Named moves, each a turn or a mirror, and the order they were made in; the first pair answered
rus:
[ 0.07  1.60  0.21  1.20 -0.01  0.38 -0.45  0.60 -0.06 -1.44 -1.74 -1.42
 -1.23 -0.27 -1.37] |-> [ 0.22  1.49  0.13  1.14  0.00  0.68 -0.69  0.53 -0.24 -1.42 -1.74 -1.48
 -1.16 -0.17 -1.48]
[ 0.00  0.30 -0.26  0.19  0.01  0.45 -0.91 -1.04 -1.53 -0.25 -1.39  0.12
 -1.55  0.36 -0.59] |-> [-0.29  0.26 -0.46  0.33 -0.11  0.26 -0.96 -0.94 -1.61 -0.18 -1.30  0.06
 -1.57  0.21 -0.50]
[ 0.83 -0.28 -3.90 -0.27 -0.47  1.40 -0.79 -0.52  0.32 -3.62 -1.59  1.52
 -1.58  0.14 -1.33] |-> [ 0.13  0.55 -3.53 -1.18 -0.79  0.51  0.36 -0.36 -0.64 -4.09 -1.81  1.35
 -1.43 -0.03 -1.16]
[ 1.15 -0.65 -0.33  4.90 -0.50  3.14 -1.03  0.39 -0.55  1.56 -0.03 -1.13
 -0.18  0.35 -0.61] |-> [-1.23  2.34  0.73  1.61 -1.13 -1.55  2.92  0.75 -3.92 -0.52 -1.04 -1.15
  0.48 -0.23 -0.17]
kimu:
[-1.63 -2.42  2.54  1.63  0.72 -0.09  2.30  1.00 -2.13  2.96  0.64 -2.10
  1.05  0.41  0.27] |-> [ 0.41 -1.43  3.43  0.74  0.27 -0.83  2.61  0.22  1.08  1.09  2.28 -2.04
  2.34  0.13  2.35]
[ 0.57  0.09  0.59  1.84 -0.47  1.33  1.30 -0.25 -0.77 -0.46  0.27 -0.17
  1.08 -0.82 -0.23] |-> [ 0.37 -0.59  0.25 -0.44 -0.36  0.37  0.93 -0.72  1.07 -1.39  0.80  0.48
  2.00 -0.88  0.37]
[ 0.69  0.60  1.45 -1.65  0.31  1.02  0.09 -0.85  2.31  0.36  0.63  1.60
 -3.24 -0.84  1.65] |-> [-0.99 -0.51  0.68 -2.11  0.67  1.18 -0.62 -0.58  1.09  1.34 -0.51  1.84
 -3.68 -0.81  0.42]
Sapi:
[ 0.05  0.02  0.92  1.29  0.19  0.54  0.67  0.47 -0.61  0.85  0.66 -1.08
  0.87 -0.01  0.11] |-> [ 0.02 -0.10  0.94  1.08  0.30  0.70  0.47  0.30 -0.55  0.93  0.46 -0.86
  0.92  0.09 -0.17]
[ 0.41  1.11 -1.77  2.99 -0.20  0.87  1.22  0.76 -1.99 -1.88 -0.86 -0.61
  0.39 -0.14  0.42] |-> [ 0.38 -0.20 -2.05  2.40  0.17  1.64  0.29  0.32  0.07 -2.29 -0.01 -0.29
  2.20  0.10  0.60]
[-1.31  1.94  0.14 -0.95  0.31 -1.27  1.91 -0.31 -2.26 -1.33 -1.16  0.18
 -1.60 -0.54 -0.90] |-> [-0.90 -0.07 -0.24 -1.85  0.87 -0.55  0.62 -0.62  1.08 -2.63  0.90  0.52
  2.80 -0.38 -0.20]
[ 0.09 -0.03 -0.08 -1.24  0.08 -1.60  0.35 -0.73  0.56 -1.12  0.18  0.38
  0.30  0.01  0.28] |-> [-0.24 -1.19 -0.42 -0.80  0.54 -0.81 -0.79 -0.72  0.93  0.02  0.06  0.81
 -0.32  0.36 -0.30]
kunev:
[ 0.30  1.60 -0.32  0.74  0.12  0.82  1.22  0.60 -1.69  0.26 -0.69 -1.39
 -0.78 -0.08  1.03] |-> [-0.64  1.07  0.52  0.20  0.42  0.08  1.63  0.75 -1.49  0.94 -0.30 -1.59
  0.57  0.28  0.98]
[-1.04  1.73 -1.08 -1.94 -0.55 -2.14  1.25  0.52 -1.59 -1.78 -0.58  1.26
  0.11 -0.23  0.14] |-> [-0.98  1.55 -0.96 -1.99 -0.46 -2.02  0.98  0.74 -1.68 -1.83 -0.60  1.35
  0.12 -0.28 -0.21]
[ 1.03 -0.37 -1.32 -1.01 -0.35 -0.30 -0.14 -0.05  0.63 -2.48 -0.86  1.02
 -0.28  0.37  0.31] |-> [ 1.57  0.51 -1.14 -0.06 -0.53 -0.06  0.35 -0.03  0.02 -2.33 -1.24  0.60
 -1.41  0.07 -0.04]
Then:
Between the rows of a pair lie 2 to 3 moves.
[-2.05 -0.88 -0.24  0.62  0.82 -0.06  0.77  1.00 -3.90  0.76 -0.82 -0.26
  1.97 -0.20 -1.91] |-> [-2.32 -1.02 -0.54 -0.47  0.91 -0.70  0.86  0.86 -3.01 -0.18 -0.45  0.09
  3.34 -0.35 -1.55]
kunev Sapi Sapi
[-0.86  3.49 -0.30 -1.40 -2.53 -0.81  1.22  1.21 -2.65 -1.90 -2.71 -0.86
 -1.97  0.86 -1.70] |-> [ 0.56  2.10 -1.55 -3.30 -2.27 -0.52 -0.74  0.26  2.50 -4.45 -0.80  0.43
  0.26  0.92 -0.47]
rus Sapi kimu
[-0.11  1.42 -0.05  2.65  0.02  1.60  1.73  0.15 -3.66 -1.53 -0.10 -0.51
  2.28 -0.51 -0.68] |-> [-2.41 -0.73  0.16  0.52  1.00  0.76  1.17  0.12 -2.54 -0.62  0.21 -0.20
  4.21  0.02 -0.69]
kunev Sapi rus
[ 2.04 -2.04 -1.40 -0.08  0.68  1.50 -3.33 -1.17  2.71  0.12  1.29  1.73
 -1.04  0.32  0.45] |-> [-0.45  1.41  2.95  0.09  0.10 -2.26  1.69 -0.12 -2.50  3.00  0.63 -0.41
 -2.32  0.49  0.93]
Sapi kunev kunev
[-1.34 -0.84 -0.19 -2.39  0.62 -1.78 -0.47 -0.45  0.36 -1.16 -0.35  1.45
  0.11  0.00 -0.71] |-> [-0.79 -0.69 -1.13 -1.67  0.29 -1.18 -0.88 -0.53 -0.27 -0.99 -1.14  1.70
 -1.50 -0.04 -1.09]
Sapi kunev
